In the rows, zero is written as 128.
Rotation paths and how fast each direction turns (degrees each step)
Each turn is a multiple of 5 degrees from 10 to 175, or 0.
Each row of a path follows its step; steps can be skipped.

step 3: [128 122 134 119 136 133 102 138 118 139 135 111 143 121 131 122 122 123
 128 126 132 136 129 135 120 118 117 133 129 121 126 126 129 126 140 135
 114 128 128 131 139 127 113 116 134 126 150 127 147 130 122 129 129 134
 119 124 125 121 124 137 125]
step 6: [114 135 140 124 128 126 136 125 146 129 130 139 130 131 120 117 124 131
 125 109 130 142 128 135 134 114 133 134 120 128 140 131 123 141 142 127
 126 130 142 138 118 125 127 123 124 135 133 121 142 146 122 110 133 132
 125 126 142 126 119 140 131]
step 14: [136 141 119 124 123 118 117 128 140 133 124 129 114 118 117 129 126 126
 136 121 124 124 119 140 126 123 130 129 132 142 120 125 136 137 136 119
 119 116 116 148 134 139 135 121 124 125 128 127 147 125 115 121 142 126
 132 128 117 119 112 135 125]
step 15: [122 129 134 127 118 129 114 135 122 130 124 118 119 137 138 124 114 120
 119 113 130 130 139 116 125 121 121 120 126 125 132 128 128 129 121 125
 151 136 128 150 124 129 128 121 132 126 135 114 119 137 134 121 137 144
 111 122 116 131 133 135 120]
step 17: [150 130 141 124 128 126 135 136 133 136 127 143 122 122 127 126 118 128
 136 125 122 124 119 130 148 128 126 145 144 125 127 122 127 132 132 135
 120 122 141 112 106 136 119 133 115 123 119 127 135 133 114 129 119 126
 141 129 130 128 131 132 120]
step 18: [125 126 128 140 129 109 126 122 137 122 104 124 132 131 121 127 126 138
 126 136 127 120 134 144 121 123 129 133 137 134 127 131 116 139 125 117
 138 132 142 132 123 118 132 133 122 136 133 121 127 135 129 130 117 145
 129 147 118 133 128 145 139]
step 19: [122 137 109 128 124 123 122 121 124 117 124 131 138 139 131 119 139 129
 143 124 128 130 135 123 116 128 142 116 119 132 133 121 133 124 125 134
 125 140 136 120 144 156 128 123 128 139 135 136 124 131 122 124 131 133
 114 124 127 108 126 132 136]
step 22: [138 136 122 139 129 139 119 113 122 130 126 130 133 132 130 144 127 146
 132 128 131 124 130 134 134 120 120 142 117 130 125 135 139 139 138 146
 116 131 116 123 125 131 132 116 114 151 143 122 141 127 129 135 133 132
 132 120 124 128 127 133 133]
step 26: [143 125 120 137 116 136 118 129 130 132 108 136 120 134 132 116 117 124
 123 142 113 135 115 129 130 134 113 125 131 132 125 124 126 132 129 122
 144 120 129 125 123 119 117 116 142 136 121 119 146 121 128 135 135 127
 125 130 126 121 127 146 126]
Directions:
[124 126 128 129 132 127 130 132 129 131 128 126 127 129 126 126 124 129
 126 126 128 131 127 132 125 128 126 125 130 126 128 130 126 130 128 132
 128 129 132 128 130 128 132 129 128 125 131 126 128 129 131 129 128 131
 128 126 127 129 129 130 128] -> 120
[126 125 130 130 128 127 129 128 130 129 131 126 133 128 130 129 131 131
 132 124 128 127 128 128 126 127 127 129 125 129 130 129 130 128 132 128
 135 130 127 128 129 125 126 127 127 129 131 129 130 128 126 127 127 130
 125 129 127 130 131 126 129] -> 115
[126 127 126 127 125 130 131 126 129 128 128 128 131 126 126 127 130 128
 127 129 130 132 132 129 124 124 126 131 129 129 125 129 129 126 133 126
 125 126 129 127 127 132 130 127 127 128 130 131 127 125 126 130 129 125
 126 128 129 124 130 129 125] -> 135
[131 126 131 130 131 126 129 129 130 133 127 131 131 129 129 126 130 125
 129 127 127 126 123 130 127 128 129 130 129 126 124 129 129 128 127 127
 127 125 130 128 130 127 127 126 129 128 126 129 127 123 129 125 129 128
 127 126 130 126 127 125 124] -> 110
[127 127 128 129 127 127 126 131 129 129 127 129 129 127 128 128 129 127
 132 131 129 128 129 126 128 128 124 127 131 128 128 130 128 128 125 126
 127 132 131 124 124 127 127 132 133 129 129 130 132 129 128 128 128 131
 129 132 125 124 130 125 127] -> 45
[124 124 130 128 132 128 124 125 126 129 126 131 130 127 127 128 131 126
 127 131 129 127 129 128 126 124 127 130 125 125 130 129 127 129 127 130
 127 131 128 131 128 128 127 129 126 132 126 129 124 132 127 129 129 129
 127 124 127 128 126 127 130] -> 120
